One turn moves every row onto another: examples first, then more rows asked
rolas: [ 14,  -7, -15,  11, -15,  14,  -6,  18,   2,   8,  27,   3,   5,   4, -38,
  17, -16,  -6, -10,  -5,  32, -21,  11,  13,  24]
tob: [ -5,   9,  -6,  16, -15, -16,  -1,  17,  -7,  -3,  21, -36,   7,  -6, -19,
   8, -17, -11,  16,  11,  22, -25,  -7,  -7,  23]
Sel: [ -3,  19,  31, -15,  -1,   8,  -7,  14,  -5, -18,  -6,  -4,   3, -13,  21,
  44,  13,  26, -18,   1,  -7,  23,  -1,  13, -10]
Buk: [ -2,   6,  17, -15, -22,  23,   0,   2,  38,  -4,  13,   6,  14,   1, -13,
 -12,  -7, -11, -30,  20,  31,  17,  14,  25,  32]
zuvo: [  7, -10, -15,  13, -15,  -6, -12,   5,  13,   0,  12, -19,  24,  -5, -27,
  24, -25,  -8,  -1,   6,  30, -16,  10,  -5,  23]
Gara: [  6,  26, -21,   0,  -6,  -7,   5,   8,  -7,  -7, -16, -15,  -3, -16, -18,
 -41,  12, -18,  -1,  28,   3,  24,  -5,  10,  28]
Kegak: [  9,  37, -13,  -2, -11,  -9,  19,  11,  -8,  15, -12, -13,  -5,  -4, -30,
 -22,   8,  -8,   7,  36,  17,  -8, -13,  15,  15]
fofa: [-17,  20,   8,   2,   7,   8, -12,   4, -12,  -9,  -5, -18, -22, -12,  40,
  18,  12,   5,  -9, -23,  13,   8, -25,  10, -27]
fev: [-21,   4, -12,  15,  21,  10, -13,   6,   4,  24,  -8,   5, -18, -20,  21,
 -12,  26,  27,  12, -11,  -4,   3, -16,  -1,   2]
zolam: [  4,  11,  -7,   4,  -9,  -2,   4,  12,   0,  10,  -1, -20,  10,  18, -30,
  35, -14, -10,   5,   4,  34, -29,  11, -10,  -2]
naken: [-25,  12,  15,  16, -19,  18,   3,  -3,  -6, -16,  10, -31, -11,   9,  14,
  18, -20, -21,   1, -13,  26, -23, -11, -12, -16]
vumo: [ -7,   0,  -3,   5,   1,  20,  20,  -7,   0,  31, -15,  19, -13, -19,  -2,
 -27,  11,  36,  11,  13,  -2, -10, -13,   4,   3]
peza: [ 11,   2,  12, -17,  14,   4,   9,   6, -22,   0,  -8,  -4, -14, -26,  22,
  14,  11,  38, -11, -20,   7,  11, -15,   6, -22]
pevi: [ 12,   8,  13,  -7,  10,   8, -12,   6,  -4, -15,  -1, -18,   4, -19,  35,
  25,  11,  18, -18, -11,  13,  32, -16,  22, -22]
zul: [-11,  22, -16,  11,   4,  -6,   5,  17,  -3,   9,   2, -16, -15, -16, -12,
 -41,  15,  -3,  19,  16,  -1,  -3, -12,  -8,  31]
bes: [-11,  12,  22,   3, -16,  39,  13, -11,  12, -28,   3, -23, -10,  11,   9,
  -3, -17, -31, -19, -11,  28,  -2,   2, -17, -16]
dudu: [ 10,   6,  27, -11, -21,  28,  -6,   9,  26, -11,   3,  -6,  30,  25,  12,
  18,  10, -16, -17,  17,  18,  24,  21,  16,  16]
Pade: [-19,  -8,   7,   2,  -5,  31,  -2, -28,  -7,  25, -17,  22,  -9,  -5,   8,
   1,  26,  20,   2,  13, -21,  13,   3, -10,  12]
Pozo: [ -6,  15,  19, -12,   0,  26,  21,   0, -14, -16, -11, -19, -21,  15,   5,
  14,  -5, -13, -12, -25,  22,  -8,   6, -25, -31]
Sopom: [  7, -19,  16,  -4, -16,  37, -11,   0,  -4, -17, -16,   1,  24,  13,  14,
  16,  28, -18, -14,   2,  -6,  30,  25,   4,   0]
Ligu: [ -5, -22,  -3, -12, -16,  20,  -8,  -6,  12,  -5,   4,  19,   5, -31, -25,
 -20,   2,  -3, -36,   7,  18,  23,  12,  26,  28]
duzug: [-12,  29,  29,  -2, -17,  42,  16,  20,  12, -33,   8,  -5, -15,  16,  -6,
   4, -13, -18, -22, -10,  17,  -8,  11,   0, -10]
Gudi: [-18, -15,  -8,  20,  10,  34,  -4, -12,  15,  21, -18,  18,   1,  -9,  13,
 -21,  17,  27,  11,   5,  -9,  14,   2,   1,   2]
zogu: [ 18,  17, -20,  -9, -13,   3,   3,  -6, -30,  11,   0,  -1, -18, -10, -23,
 -24,  23, -20, -11,  19,   5,  19,  -9,  15,  35]
Votu: [  1, -31,  -3,  -8, -14,  27, -11,  -6, -16, -17, -16,  13,   8, -24,  -8,
  -8,  24, -13, -29,  -3,  -5,  34,  16,  14,   8]

duzug goes to Pade
fev goes to tob
Now these:
Votu goes to Buk
zolam goes to peza
zuvo goes to pevi

One turn moves every row onto another: examples first, then more rows asked
dul: [ 33, -31,  24,   2, -16,  -2,  -7, -38, -77,   6,  17, -19,  21, -11,   0,
  -1, -11,  36,  -9, -33,  19,  16, -34]
mam: [ 32, -21,  28,   8, -25,  -3, -18, -14, -49,   2,   8, -13,  24,  -5,   3,
   5, -17,  25,  11, -39,  13,   2, -71]
Ripa: [ 27,   0,  17,  -2,  15,  -9,  -8,  12, -14,   5,  29,   7,  26, -19,   6,
   7, -16,  25, -15, -50,  -1,  27,  40]
Vuge: [ 36,  29,  29,  26,   4,  11, -28,  -1,   4, -18,  19, -14,   5,   1,   6,
  23,  -3,  19, -40, -34,   4,  13,  10]
Vipi: [ 29,  18,  25,  42, -14,  -2, -27,   8,  13, -14,  15,  -7,  21,  -1,   7,
   7, -18,  21, -41, -30,  20,   5,  19]
nem: [ 56, -27,   9,   2, -20,   1, -14,  10, -24,  24,  13, -30,  27, -22,  20,
   7, -21,  38,  35, -47,   9,  11,   0]
Nisad: [ 60,  22,  30,  11, -21,   8,  -9,   4, -32,  -2,   8,   1,  16, -30,   6,
  15,   1,  16, -33, -37,  27,  28, -57]
kimip: [ 55, -18,   5,   2, -18,   7, -19,  -2, -48,  26,  10, -13,  15, -26,  15,
  18, -14,  23,  32, -48,  -5,  15,  -1]
kaven: [ 23, -45,  23,  14, -27, -15,  -1, -17, -61,  13,   8, -23,  34, -11,  11,
   0, -24,  45, -17, -28,  34,  12, -29]
Kulez: [ 52,  21,  33,   8, -23,  -7,  -2, -26,  -7,  -3,  15, -14,  26, -18,  14,
   0, -26,  30, -56, -25,  26,  51, -20]
fep: [ 57,  10,  33,  19, -34,   1,  -7,  16, -10,  -2,   8,  -8,  33, -27,   8,
  -3, -12,  29, -30, -35,  44,  23, -51]
Gud: [ 25,   3,  18,  -1,   2,   0, -16,  13, -19,   6,  19,  11,  26, -15,   0,
   4, -18,  26, -11, -45,  -3,  35,  43]
mitib: [ 38,  26,  24,  36,  -1,   2, -29, -17,  -5, -20,  30,   5,  14,  -5,  -2,
  -2,  -9,   8, -37, -36,  12,  -2,  16]
kobev: [ 50,  25,  29,  11, -20,  -7,  -3, -35, -23,  -2,  17,  -1,  21, -21,  11,
   4, -23,  19, -57, -26,  20,  49, -20]
Lav: [ 13,  27,   6,  19,  -4,   0, -10, -43, -19,  18,  15,  -7,  27,  14,  11,
  14, -18,   7,   9, -59,   7,  -7,  11]
nol: [ 13, -14,  14,  -1, -10,   3, -15, -42, -19,  -9,  30,  24,   5,  22,  15,
   4, -11,  20, -19, -45,  -6, -11,  -7]
giz: [  7,  16,   9,  24, -17,  -7,  -6, -21,   3,  21,   8, -21,  39,  18,  17,
  10, -29,  23,   7, -55,  21,  -5,  14]
gekot: [ 51, -29,   1,  13, -11, -13,  -7,  -1, -40,  26,  21, -10,  25, -32,  24,
  10, -21,  22,  28, -53,  10,  -3,   0]
Bef: [ 47,  16,  29,  18, -19, -18,   4, -30, -13,  -1,  21,  -3,  30, -24,  17,
  -2, -30,  22, -61, -28,  30,  40, -18]
gafop: [  3, -29,  16,  10, -30,  -5, -12, -14,   8,  -3,  16,   9,  21,  28,  23,
  -1, -27,  39, -21, -36,  12,  -9,  -2]
firil: [ 12, -12,  21, -12, -16,  15, -18, -16,  -1,  -5,  11,  -5,  -1,  33,  22,
  26,  -8,  39, -21, -39, -11,  10, -13]
zov: [ 26, -28,  25,  16, -26, -13, -12,  -6, -47,   6,   7, -10,  29,  -7,  10,
   9, -22,  24,   6, -39,  18,  -4, -69]
tulif: [ 31, -26,  30,   7, -21,  -7, -12,  -5, -39,   3,   8, -23,  28,  -3,  10,
  10, -19,  32,   9, -40,  17,   1, -73]
geda: [ 32,   1,  21,  -6,   7,  -1, -13,   9,  -9,   1,  29,   2,  31, -15,   0,
  -6, -17,  31,  -7, -48,   2,  30,  41]
Sezi: [ 32, -34,  31,  -5, -13,  -1,  -3, -16, -56,   9,   8, -43,  22,  -5,  11,
  16, -11,  52, -13, -31,  22,  25, -39]
Toli: [ 58,  12,  26,  23, -18,  -8,  -1,  -4, -28,  -5,  23,  10,  29, -37,   7,
  -6,  -9,  12, -33, -41,  41,   9, -51]
Lum: [ 15,  29,  13,   9,  -8,  10, -13, -25,  -4,  18,   2, -30,  23,  22,  14,
  27, -15,  24,   9, -56,   4,  10,   7]

Toli goes to fep
dul goes to kaven
Now these:
giz goes to Lum
mitib goes to Vipi
Ripa goes to geda
kimip goes to gekot
Kulez goes to kobev
mam goes to zov
nol goes to gafop

One turn moves every row onto another: examples first, then more rows asked
poguk: [ 29,  11,  16, -31,  28,  -9,  35,  12, -48,  -9,  25, -10,  26,  -2, -33,
  22, -17,   4, -18,  -2,  30,  25,  12,   3,   5,  -4,  22,  -5,   9]
ner: [ 10,  11,  26,   0, -23, -29,   7, -30, -21,  -5,  41,   3,  -4,   0,   2,
   2,  -9,   8, -40,  21,  40, -11,  12,  -4, -11, -44,   5,  -2,  -1]
Bedu: [ 28,  25,  10, -18,  18,  15,  28,  29, -55,  -6,  23, -31,   9, -15, -28,
  15, -10, -14, -14,   2,  35,  14,  21,   9,   5, -10,  17,  -9,  -3]
per: [-18,  23,   6, -12, -29, -30,  25, -18, -28, -24,  10,  24, -16, -37,  15,
   8, -17,   8, -21,  16,   5,   7,  -1, -16, -16, -24, -28, -11,  -8]
rogi: [ 33,  18,  21, -27,  16,  17,  30,  14, -60,  -8,  29, -28,   3, -17, -22,
  19, -14,  -2, -16,   5,  26,  14,  17,  13,  -1, -11,  16,  -9,  19]
sifo: [ -8,  41,   4, -17, -20, -28,  16, -29, -12, -15,  13,  22, -11, -34,   0,
  33, -12,   1, -11,   5,  12,  -4,  -1,  -3, -15, -27, -37, -27, -11]
rutik: [  9,  25,  16,  -7, -24, -34,   3, -23, -22,  -3,  34, -11,   0,  -6,  -2,
   5, -13,  10, -43,  19,  45,  -7,  17,   5,  -9, -46,   5, -12,  -6]
mit: [ 25,  14,  -1,   0,   7, -23,  -5, -13, -11,  -6,  26,  -4,   6,  -5,  29,
   7,  22,   1,   7, -15, -10,  14, -12, -33,  -1,  18, -13, -15, -31]
Dudav: [-17,  43,   0,  -6, -21, -35,  14, -20, -30, -11,  12,  12,   7, -37,   5,
  11, -21,  11, -33,   6,   5,  -7,   9, -10, -15, -28, -27, -20, -21]
nug: [ 18, -26,  13,  24,  -7,  21,  17,   3, -21,   5,   6, -11,  26, -13, -23,
  24, -20, -43, -34,  -1,  13,   5,  14,  -3, -23, -17,   8,  -6, -29]
Zel: [ 12,  25,  -1, -30,  19,  -4,  29,  32, -26,   5,  47,   9, -15,  -7,   3,
  27,  -9,  -1, -18,  -5, -19,  14,  21, -13,  -9,  -1,  24, -33,   4]
sidim: [-10,  31,   8, -18, -34, -28,  26, -10, -17, -14,   8,   8, -18, -38,  13,
   5, -19,  11, -24,  14,   1,   5, -14, -15, -14, -16, -28, -26, -11]
mola: [ 20,   3,   8,  10,   6,  10, -13,  -7,  -6, -14,  -5, -28,   7, -37,  16,
  21,  19,   5,  -9, -32,  23,  31,  -1, -33,  -5,   3,  11,  -8,  -1]
gugo: [ 40,  27,  17, -23,  23,   4,  30,  22, -34,   2,  31, -11,   5,  -9, -29,
  26, -17,  -6, -14,   0,  40,  14,  11,  13,  15,  -2,  23, -19,  -2]
Fenon: [ 28, -22,  15,   4, -17,  24,   9,  -8, -12, -21,   2,  -9,  10,   3, -24,
  24, -17, -39, -45,  -8,  11,  15,  33,  -4, -16,  -5,   8,   3, -22]
tati: [ 15, -29,  13,   5, -15,   8,   4,  -5, -15, -10,  10, -26,  14,  -7, -29,
  40, -30, -43, -28,  -5,   8,  16,   7,  -6, -29, -12,   8,   8, -20]
tidet: [ 22,   8,   3,  16, -13,  -3,   3,   9, -21, -19,   2,   1,   9,  -9, -17,
  41, -29, -18, -38,  14, -12, -22,  -3, -17, -22,   8, -26,  30, -11]
vimi: [ 31,  18,   1, -15,  -2, -14,   7, -10,  -5, -11,  24,  -9,  -5,   0,  33,
  13,  33,   0,  -3,  -4,  -6,   0, -21, -35, -10,   8, -28, -14, -20]
Gekop: [ 13,  21, -10,  -7,  13,  -2,  -5, -17, -14,   0,  20, -13,  17,  -3,  28,
   2,  25,   9,  -5, -15, -15,   1, -15, -38,  -2,  12,  -4, -12, -17]
mulef: [ 18,   6,  21,  12,   3,  10,   0,  -5, -14, -14,  -5,  -9,   4, -42,  16,
  26,  28,   8,  -3, -31,  19,  31,  -1, -28,  -5,   1,  14,  -6,   7]
fosi: [ 10,  18,  -2, -22,  14,   4,  29,  15, -31,   3,  44,  15, -16,  -9,   6,
  22, -16,  -2, -21,  -7, -22,  12,  31,   2, -11,  -6,  26, -37,  12]
Zin: [ 35,  11,   3,  17,  -1,   1,   2,  -6, -29, -20,  -3,   1,   8,  -9, -13,
  39, -23, -15, -32,  14, -14, -18,   8, -11, -18,  10, -22,  36,  -4]
suguk: [ 24, -29,  15,  12, -18,  16,   5,   6,  -8,  -8,   0, -13,  -1,   0, -26,
  43, -26, -30, -43,  -7,  19,   4,   2,  -7, -17,  -6,   5,   0, -26]
nok: [-18,  39,   1, -14, -22, -29,  25, -24, -13,  -7,   9,   8,   6, -40,   4,
  16, -22,   7, -20,  23,   6, -15, -12, -10, -14, -25, -19, -25,  -5]
Nirin: [ 12, -23,   5,  -3, -15,  16,  13,  -2, -19, -29,   9, -25,  19,   6, -28,
  25, -25, -37, -44,  -8,  18,  10,  25,  -8, -14,  -8,  15,   2, -22]
Gem: [ 26,  22,   4,   3,   1,  -6,  19, -14, -11, -13,  22,  -4,  -5,   2,  34,
   6,  39,   3,  -1,  -8,  -9,  -8, -18, -32,  -3,   9,  -9, -15, -10]
Muni: [ 30,  18,  17, -32,  21,  -6,  29,  27, -41,   9,  32, -19, -13,  -6, -33,
  31, -11,   1, -13,  -3,  33,  22,   9,   5,  -2, -13,  16, -10,  12]
vaseb: [ 20,  13,   7,  -1,  -1,  -7,  -3, -27, -13,   1,  24, -14, -17,  -3,  22,
   4,  11,   8,   5,  -5, -19,   6, -31, -28,   4,  18,  -2, -14, -22]

Dudav goes to suguk
mola goes to Zel
mit goes to gugo
Now these:
vimi goes to Bedu
mulef goes to fosi
poguk goes to sifo
per goes to Fenon

